In the data rows, 128 means zero.
Every row has a hidden score. How much higher is the second row's score than the first row's in each pair? 10 means about the same, 20 much higher and 0 much lower. The score is a weighted sum of the row's numbers plus the product of two more (or one squared), each taken from its middle value.
[110, 101, 144, 60, 112, 114, 153, 111, 121, 148, 92, 106]
[154, 159, 117, 172, 203, 152, 59, 133, 150, 119, 212, 117] >> 5
[164, 151, 105, 130, 162, 140, 89, 106, 154, 120, 166, 102]
[85, 147, 123, 104, 168, 147, 79, 97, 161, 131, 164, 122] >> 13
[164, 146, 179, 136, 113, 148, 138, 137, 98, 133, 120, 168]
[164, 101, 150, 72, 91, 110, 169, 113, 112, 156, 75, 103] >> 9
[164, 158, 117, 130, 155, 149, 80, 109, 160, 125, 162, 102]
[110, 127, 151, 44, 146, 128, 119, 56, 132, 182, 139, 129] >> 13
[164, 139, 164, 164, 106, 129, 151, 158, 85, 129, 123, 145]
[110, 133, 138, 110, 196, 136, 95, 93, 138, 150, 178, 142] >> 15
[85, 83, 167, 110, 102, 106, 165, 135, 88, 138, 88, 141]
[164, 134, 97, 123, 117, 154, 127, 135, 160, 94, 109, 147] >> 8
[154, 125, 133, 130, 158, 134, 129, 114, 129, 141, 146, 0]
[110, 161, 119, 160, 204, 152, 48, 116, 153, 124, 218, 134] >> 8
[154, 86, 155, 150, 97, 73, 166, 159, 65, 142, 100, 125]
[85, 149, 78, 175, 122, 144, 108, 179, 156, 78, 124, 153] >> 9
[110, 154, 118, 126, 166, 151, 78, 106, 161, 122, 162, 91]
[164, 122, 169, 158, 103, 108, 162, 157, 74, 139, 112, 144] >> 10
[164, 130, 160, 80, 129, 135, 144, 69, 121, 162, 125, 136]
[110, 72, 159, 112, 102, 96, 169, 144, 92, 135, 91, 132] >> 10
[164, 110, 69, 157, 120, 106, 137, 151, 145, 104, 119, 90]
[154, 139, 81, 134, 143, 123, 89, 129, 165, 122, 148, 124] >> 9
[110, 131, 163, 130, 129, 128, 139, 129, 102, 165, 143, 156]
[164, 115, 149, 21, 134, 124, 134, 76, 129, 170, 117, 120] >> 14
[154, 174, 92, 145, 140, 162, 80, 122, 178, 109, 161, 155]
[154, 53, 150, 133, 98, 58, 176, 150, 75, 140, 90, 115] >> 9
[85, 125, 143, 140, 172, 121, 115, 122, 116, 149, 167, 148]
[85, 130, 160, 79, 130, 136, 147, 68, 121, 168, 127, 136] >> 16
[85, 107, 165, 98, 106, 111, 172, 107, 100, 165, 109, 129]
[164, 106, 149, 112, 129, 86, 126, 111, 110, 170, 132, 140] >> 7
[164, 109, 119, 169, 57, 111, 188, 195, 102, 99, 67, 167]
[154, 115, 100, 182, 76, 122, 163, 211, 119, 66, 71, 153] >> 9
[110, 167, 120, 144, 161, 151, 65, 112, 156, 129, 181, 124]
[154, 151, 91, 124, 100, 153, 123, 133, 168, 104, 109, 143] >> 7
[85, 140, 180, 146, 108, 137, 147, 146, 87, 133, 119, 165]
[85, 126, 131, 136, 163, 132, 120, 123, 129, 143, 152, 0] >> 13
[154, 72, 139, 133, 107, 43, 152, 151, 90, 149, 113, 122]
[164, 118, 124, 90, 136, 128, 125, 121, 142, 123, 111, 92] >> 7
[110, 160, 101, 162, 110, 171, 123, 150, 151, 67, 113, 172]
[154, 148, 177, 140, 118, 136, 132, 140, 98, 144, 137, 175] >> 11
[85, 90, 172, 116, 100, 107, 169, 139, 85, 136, 95, 148]
[154, 163, 99, 132, 119, 176, 115, 140, 169, 90, 118, 165] >> 6
[110, 117, 82, 168, 112, 113, 124, 184, 140, 87, 114, 118]
[110, 111, 120, 166, 47, 109, 192, 192, 100, 100, 68, 166] >> 13
[110, 150, 60, 147, 119, 156, 116, 144, 179, 81, 128, 134]
[110, 128, 166, 84, 143, 129, 133, 86, 115, 190, 143, 140] >> 13
[110, 173, 100, 152, 169, 161, 63, 119, 174, 112, 184, 163]
[85, 143, 143, 97, 201, 144, 82, 66, 144, 169, 190, 133] >> 12
[110, 129, 184, 130, 107, 138, 148, 143, 91, 133, 114, 167]
[85, 145, 120, 118, 133, 145, 109, 118, 151, 122, 137, 84] >> 5
[110, 124, 128, 93, 144, 133, 120, 105, 144, 131, 127, 67]
[154, 62, 156, 121, 98, 84, 180, 145, 83, 135, 81, 126] >> 11
[85, 110, 172, 138, 98, 120, 168, 156, 77, 127, 94, 144]
[164, 195, 130, 143, 154, 185, 93, 110, 146, 116, 162, 134] >> 10
[154, 122, 127, 85, 111, 130, 130, 122, 140, 129, 106, 106]
[85, 107, 123, 144, 21, 107, 201, 171, 103, 107, 47, 152] >> 14
[110, 134, 186, 117, 121, 129, 124, 127, 99, 155, 131, 178]
[164, 105, 159, 70, 124, 107, 156, 83, 110, 187, 120, 109] >> 5
[164, 147, 160, 168, 111, 135, 148, 158, 91, 127, 132, 144]
[164, 113, 162, 71, 127, 117, 154, 76, 112, 180, 117, 121] >> 17
[85, 88, 137, 121, 120, 62, 133, 133, 106, 157, 125, 133]
[164, 121, 154, 66, 140, 121, 139, 63, 122, 188, 134, 118] >> 14
[85, 159, 145, 120, 157, 135, 100, 96, 131, 168, 172, 122]
[110, 107, 184, 137, 98, 108, 166, 159, 67, 139, 100, 153] >> 11
[164, 186, 78, 163, 124, 181, 111, 149, 176, 82, 134, 148]
[154, 93, 134, 108, 127, 76, 141, 126, 111, 171, 128, 92] >> 8
[154, 105, 137, 103, 123, 123, 155, 127, 121, 138, 103, 39]
[110, 112, 130, 102, 108, 118, 151, 99, 124, 126, 105, 127] >> 11
[110, 120, 75, 158, 114, 113, 120, 165, 146, 91, 115, 116]
[110, 96, 165, 151, 96, 88, 173, 163, 58, 141, 103, 132] >> 11
[110, 189, 86, 174, 121, 182, 116, 154, 164, 81, 138, 142]
[110, 140, 152, 77, 153, 139, 126, 62, 132, 174, 153, 128] >> 16
[164, 123, 142, 79, 126, 132, 142, 72, 130, 148, 111, 118]
[110, 174, 98, 157, 166, 158, 59, 121, 173, 113, 182, 164] >> 8
[164, 148, 102, 141, 115, 170, 135, 144, 154, 84, 111, 140]
[164, 90, 161, 146, 92, 99, 183, 166, 66, 128, 87, 125] >> 9
[110, 125, 184, 131, 106, 133, 158, 140, 88, 133, 104, 164]
[164, 189, 96, 149, 129, 168, 97, 134, 169, 103, 141, 175] >> 6
[110, 132, 158, 132, 164, 120, 109, 106, 113, 177, 172, 131]
[164, 78, 161, 141, 94, 71, 174, 164, 58, 140, 96, 128] >> 11
[154, 145, 124, 139, 219, 149, 70, 104, 151, 128, 189, 78]
[85, 140, 118, 110, 136, 143, 110, 115, 151, 121, 133, 86] >> 7
[85, 142, 120, 128, 156, 146, 110, 114, 151, 123, 143, 41]
[85, 153, 177, 124, 127, 143, 117, 125, 109, 147, 138, 181] >> 11
[154, 123, 100, 203, 86, 122, 153, 215, 118, 64, 96, 161]
[164, 168, 97, 146, 136, 184, 113, 125, 163, 84, 129, 122] >> 11
[110, 161, 119, 137, 200, 154, 31, 105, 162, 126, 201, 134]
[110, 120, 78, 161, 99, 124, 134, 171, 146, 69, 98, 128] >> 5
[110, 154, 149, 141, 133, 126, 109, 134, 116, 151, 154, 158]
[154, 159, 89, 146, 138, 171, 116, 127, 164, 84, 129, 106] >> 14
[110, 128, 76, 126, 115, 130, 125, 137, 164, 96, 114, 117]
[154, 136, 144, 74, 137, 144, 136, 53, 136, 151, 130, 128] >> 17
[85, 105, 119, 158, 67, 107, 185, 183, 101, 104, 69, 175]
[85, 165, 117, 142, 160, 155, 70, 107, 159, 125, 174, 106] >> 11
[164, 110, 125, 123, 150, 100, 125, 123, 124, 159, 149, 66]
[110, 160, 55, 158, 120, 160, 113, 147, 180, 79, 127, 133] >> 12
[164, 121, 145, 171, 107, 106, 150, 162, 89, 132, 125, 119]
[110, 93, 132, 102, 128, 83, 142, 115, 115, 169, 122, 86] >> 12
[85, 118, 156, 71, 171, 118, 113, 83, 128, 175, 156, 125]
[154, 138, 75, 154, 139, 130, 109, 138, 156, 102, 139, 90] >> 5
[110, 124, 177, 99, 127, 116, 124, 114, 106, 166, 131, 178]
[164, 112, 140, 115, 135, 100, 130, 123, 111, 162, 144, 137] >> 4
[110, 135, 102, 156, 96, 142, 143, 157, 140, 70, 95, 153]
[110, 154, 85, 122, 137, 155, 93, 124, 183, 102, 136, 159] >> 9
[110, 159, 86, 136, 117, 173, 112, 139, 174, 86, 122, 159]
[164, 40, 144, 124, 101, 52, 169, 148, 86, 142, 92, 119] >> 17
[110, 41, 139, 123, 100, 67, 174, 153, 89, 134, 87, 108]
[110, 132, 101, 210, 73, 128, 154, 208, 119, 75, 93, 145] >> 6
[110, 142, 136, 96, 158, 137, 119, 88, 138, 162, 155, 133]
[164, 53, 147, 132, 97, 64, 179, 155, 76, 135, 90, 111] >> 6
[164, 118, 177, 148, 100, 112, 158, 157, 67, 139, 109, 152]
[164, 180, 82, 176, 118, 180, 124, 154, 159, 75, 126, 131] >> 12
[154, 60, 148, 129, 102, 44, 167, 149, 81, 148, 107, 125]
[154, 100, 169, 149, 94, 100, 177, 158, 60, 133, 95, 134] >> 5
[85, 168, 116, 154, 176, 160, 63, 113, 159, 122, 196, 108]
[154, 114, 150, 82, 92, 118, 167, 105, 115, 163, 99, 106] >> 10
[154, 142, 102, 104, 109, 147, 126, 125, 161, 111, 110, 135]
[154, 135, 132, 154, 190, 138, 105, 123, 133, 136, 179, 47] >> 11
[85, 57, 158, 126, 97, 62, 174, 157, 73, 146, 92, 130]
[110, 142, 70, 133, 123, 137, 112, 138, 176, 100, 132, 155] >> 7
[85, 180, 81, 163, 127, 160, 99, 144, 168, 98, 140, 149]
[85, 176, 73, 168, 124, 165, 104, 148, 172, 88, 145, 140] >> 10
[164, 149, 83, 160, 132, 143, 101, 163, 160, 101, 139, 147]
[164, 128, 123, 112, 172, 140, 103, 114, 146, 126, 146, 60] >> 13
[154, 136, 152, 103, 122, 143, 152, 90, 124, 138, 119, 141]
[110, 115, 136, 91, 146, 107, 127, 98, 123, 180, 148, 107] >> 6
[164, 161, 90, 183, 130, 140, 118, 148, 144, 100, 145, 107]
[110, 122, 162, 92, 131, 118, 143, 82, 109, 194, 135, 126] >> 15
[110, 139, 157, 111, 121, 150, 144, 97, 115, 143, 120, 151]
[110, 113, 127, 125, 154, 119, 128, 119, 129, 145, 147, 0] >> 7
[154, 117, 147, 59, 164, 128, 121, 76, 133, 163, 138, 82]
[154, 120, 180, 147, 99, 122, 162, 158, 73, 132, 110, 151] >> 6
[85, 147, 119, 116, 173, 150, 77, 104, 162, 121, 166, 91]
[110, 99, 139, 112, 130, 88, 142, 127, 111, 174, 139, 101] >> 8
[164, 121, 185, 142, 101, 123, 160, 149, 73, 136, 103, 157]
[85, 153, 145, 120, 201, 146, 78, 76, 142, 168, 210, 89] >> 9
[164, 143, 119, 107, 161, 153, 100, 92, 154, 118, 152, 114]
[164, 148, 82, 131, 119, 158, 113, 134, 177, 88, 116, 157] >> 10
[164, 108, 122, 140, 13, 111, 193, 169, 108, 105, 36, 155]
[110, 81, 172, 120, 98, 97, 170, 145, 77, 138, 96, 144] >> 4
[110, 126, 168, 156, 100, 133, 167, 158, 80, 122, 108, 137]
[110, 137, 96, 227, 98, 132, 135, 210, 128, 61, 110, 146] >> 9
[110, 162, 71, 155, 128, 162, 102, 146, 178, 86, 136, 158]
[110, 119, 159, 157, 107, 99, 148, 156, 81, 143, 121, 142] >> 9
[154, 124, 140, 110, 148, 112, 122, 115, 123, 171, 146, 125]
[164, 116, 147, 89, 158, 122, 135, 77, 124, 180, 147, 35] >> 19
[85, 132, 182, 108, 127, 122, 123, 114, 105, 164, 139, 177]
[164, 121, 128, 131, 137, 108, 112, 137, 122, 142, 147, 143] >> 4
[110, 193, 106, 145, 125, 196, 105, 136, 165, 93, 134, 172]
[110, 200, 105, 173, 125, 192, 113, 151, 153, 89, 140, 146] >> 12
[154, 75, 149, 86, 126, 79, 136, 117, 112, 161, 113, 137]
[110, 52, 136, 123, 108, 33, 158, 138, 94, 148, 100, 120] >> 8
[154, 47, 147, 123, 99, 67, 175, 151, 83, 136, 86, 114]
[110, 114, 170, 153, 102, 96, 157, 159, 69, 142, 112, 143] >> 5
[154, 137, 122, 92, 150, 137, 99, 98, 154, 129, 135, 112]
[110, 142, 83, 134, 112, 148, 127, 127, 166, 82, 112, 134] >> 12
[85, 120, 161, 130, 144, 113, 140, 121, 101, 173, 144, 142]
[154, 100, 136, 92, 124, 116, 154, 124, 122, 135, 93, 67] >> 12
[110, 99, 122, 145, 45, 107, 203, 189, 101, 101, 41, 162]
[164, 166, 121, 140, 172, 154, 63, 102, 159, 132, 188, 109] >> 12
[164, 59, 157, 124, 98, 58, 168, 148, 74, 148, 96, 130]
[154, 111, 172, 134, 110, 92, 142, 139, 81, 156, 118, 160] >> 7
[110, 146, 114, 134, 145, 147, 106, 121, 153, 115, 144, 62]
[154, 132, 117, 119, 173, 144, 98, 125, 150, 115, 143, 76] >> 12
